Look-ups in named tables: a row name and a column name give one cell, copied from the table.

rog:
,besedot,kizukoz,zeni,naregus,momurod,mizi,mufef,logamak
tefeb,5.83,5.31,7.42,6.32,7.97,4.45,5.17,3.69
fezurik,5.60,5.34,4.40,3.92,3.96,7.87,4.66,3.27
gem,4.80,5.21,5.08,5.86,6.16,4.17,5.82,4.39
bolek,4.19,5.46,5.46,4.23,5.16,5.77,5.47,7.92
lunazak,4.08,5.30,3.56,2.78,5.77,6.90,4.98,6.32
dad,3.75,5.04,7.08,6.54,2.46,3.46,5.78,5.04
kub,5.15,5.16,7.89,6.28,4.16,4.91,4.58,6.16
sez,5.53,4.45,3.98,6.49,4.24,3.76,4.72,3.22
sugozo,4.25,5.54,6.23,4.27,7.39,6.69,3.85,5.66
san,5.09,4.94,6.24,9.01,4.65,4.55,5.84,4.90
tif,5.58,4.58,5.75,6.13,3.55,9.11,5.13,5.59
lelat,5.31,5.53,6.35,4.86,2.96,6.51,4.83,7.21
pezav,4.93,5.23,7.18,5.42,7.52,4.65,5.49,5.11

mufef of gem: 5.82
naregus of dad: 6.54
logamak of lelat: 7.21
naregus of sugozo: 4.27
zeni of sugozo: 6.23
zeni of lelat: 6.35
besedot of sez: 5.53
mizi of tefeb: 4.45
logamak of sez: 3.22
besedot of tefeb: 5.83
logamak of san: 4.90
mufef of san: 5.84
kizukoz of lelat: 5.53
zeni of fezurik: 4.40
mufef of dad: 5.78
momurod of sugozo: 7.39
Which row has the largest zeni? kub

Table tebig
fields: nudi, divupam
fumabi: [-5067, -3482]
nufak: [6857, 2661]
mosabe: [-5071, 3631]
loz: [6398, -4162]
lir: [-4363, 4633]
zukemos: [-4972, -3413]
gul: [-455, -4797]
lavokuf: [6408, -2529]

nudi of nufak: 6857
divupam of fumabi: -3482
nudi of mosabe: -5071
divupam of loz: -4162
divupam of lavokuf: -2529
nudi of lavokuf: 6408
divupam of lir: 4633
divupam of nufak: 2661
nudi of zukemos: -4972
divupam of gul: -4797
nudi of fumabi: -5067
divupam of zukemos: -3413
nudi of lir: -4363
nudi of loz: 6398
nudi of gul: -455
divupam of mosabe: 3631

rimo:
fields: fov, zelobok, vev, nide, rulevu
ras: [53.5, 37.1, 65.6, 55.7, 44.1]
vos: [40.0, 67.4, 31.6, 8.0, 18.1]
nokoli: [12.9, 58.3, 0.3, 20.8, 57.6]
rir: [38.7, 27.3, 27.4, 55.8, 65.2]
kisi: [57.9, 15.5, 69.0, 76.8, 51.1]
rogumim: [56.7, 47.5, 62.3, 37.3, 9.0]
zugegaf: [39.6, 63.3, 14.8, 15.9, 12.5]
gim: [35.3, 34.7, 47.5, 52.0, 47.1]
gukevu: [35.7, 47.1, 21.5, 24.2, 43.9]

What is the vev of zugegaf in rimo?
14.8
What is the fov of ras in rimo?
53.5
What is the fov of gukevu in rimo?
35.7
What is the vev of rir in rimo?
27.4
What is the nide of gukevu in rimo?
24.2
What is the zelobok of gukevu in rimo?
47.1
What is the fov of vos in rimo?
40.0
What is the zelobok of nokoli in rimo?
58.3
What is the fov of nokoli in rimo?
12.9
What is the nide of zugegaf in rimo?
15.9
What is the nide of gim in rimo?
52.0
What is the fov of zugegaf in rimo?
39.6
What is the rulevu of ras in rimo?
44.1
What is the rulevu of rir in rimo?
65.2
What is the vev of kisi in rimo?
69.0
What is the nide of kisi in rimo?
76.8
What is the nide of nokoli in rimo?
20.8
What is the fov of kisi in rimo?
57.9
Which row has the largest nide? kisi

fov:
|  | kemag | fev | dev |
|---|---|---|---|
| laz | 7.6 | 8.1 | 2.9 |
| nonitu | 6.3 | 1.4 | 8.5 |
| zudu | 6.9 | 6.2 | 7.4 |
| gug | 6.8 | 6.4 | 7.5 |
| gisal | 6.6 | 1.1 | 6.2 |
| dor | 7.0 | 3.7 | 5.2 |
| tov | 6.8 | 3.5 | 6.6 |
| buv | 7.1 | 6.2 | 5.8 |
| totevu | 6.7 | 1.1 | 5.6 |
| zibosag | 7.6 | 9.9 | 3.8 |

dev of buv: 5.8
fev of totevu: 1.1
kemag of zudu: 6.9
fev of buv: 6.2
fev of tov: 3.5
kemag of laz: 7.6
fev of gisal: 1.1
kemag of totevu: 6.7
dev of zudu: 7.4
dev of nonitu: 8.5
fev of zudu: 6.2
dev of totevu: 5.6
kemag of zibosag: 7.6

Table sabetu
	zonod	sezaro	megodak	doromo	zupa	selureg	sasetak	lin	meru
dusurav	183	157	96	113	168	122	82	164	152
viku	81	118	151	181	169	87	138	90	102
safu	117	171	177	202	167	110	186	85	96
bov	134	162	157	145	92	163	160	126	120
pob	167	176	99	76	110	169	107	182	162
vigop	94	125	123	107	144	93	111	137	126
rim	84	45	175	193	100	145	187	42	60
sase	121	101	121	94	119	156	155	163	157

What is the zupa of safu in sabetu? 167
What is the megodak of rim in sabetu? 175
What is the zupa of bov in sabetu? 92
What is the sezaro of vigop in sabetu? 125
What is the sezaro of dusurav in sabetu? 157
What is the selureg of pob in sabetu? 169
What is the zonod of bov in sabetu? 134
What is the zupa of rim in sabetu? 100
What is the doromo of viku in sabetu? 181
What is the selureg of rim in sabetu? 145
Which row has the largest sasetak? rim

des
        zare  zaroseb
dubog    385      482
munipa   398      315
mukap    458      640
bipap    858      861
riliba   523       72
razako   346      444
sepi     572      516
zubu     476      503

zaroseb of zubu: 503
zare of bipap: 858
zare of razako: 346
zaroseb of munipa: 315
zare of mukap: 458
zare of riliba: 523
zaroseb of riliba: 72
zaroseb of sepi: 516
zare of dubog: 385
zaroseb of dubog: 482
zare of sepi: 572
zare of munipa: 398
zaroseb of mukap: 640
zare of zubu: 476
zaroseb of razako: 444
zaroseb of bipap: 861

gadil =
            fev   kamor
luf       76916  -26912
fuma      30311   32206
vovubat  -56377   38081

kamor of fuma = 32206
fev of luf = 76916
kamor of luf = -26912
fev of fuma = 30311
fev of vovubat = -56377
kamor of vovubat = 38081

mevu:
columns: rin, nezeva, fusupi, gepe, zagukez, dag, mizoso, belefof, fid, vulopu
vez: [4215, 2722, 2965, 4540, 3810, 1723, 4328, 1629, 2198, 1683]
nebani: [4919, 3378, 3717, 4812, 5582, 2805, 4746, 2626, 2927, 1863]
bevod: [4773, 2896, 2966, 4546, 2799, 958, 4512, 1685, 2024, 2945]
roba: [3066, 3532, 3731, 3165, 8094, 3801, 2675, 3912, 3334, 828]
zad: [5064, 3159, 3655, 5034, 1689, 311, 5101, 703, 1540, 3150]
bim: [2531, 2155, 2259, 2433, 4350, 3134, 2731, 3241, 3520, 360]

nebani, gepe => 4812
nebani, rin => 4919
bevod, vulopu => 2945
nebani, dag => 2805
nebani, vulopu => 1863
bim, fid => 3520
roba, zagukez => 8094
bim, fusupi => 2259
roba, mizoso => 2675
vez, gepe => 4540
vez, nezeva => 2722
bevod, belefof => 1685
bim, vulopu => 360
bim, nezeva => 2155
zad, vulopu => 3150
nebani, nezeva => 3378
zad, fid => 1540

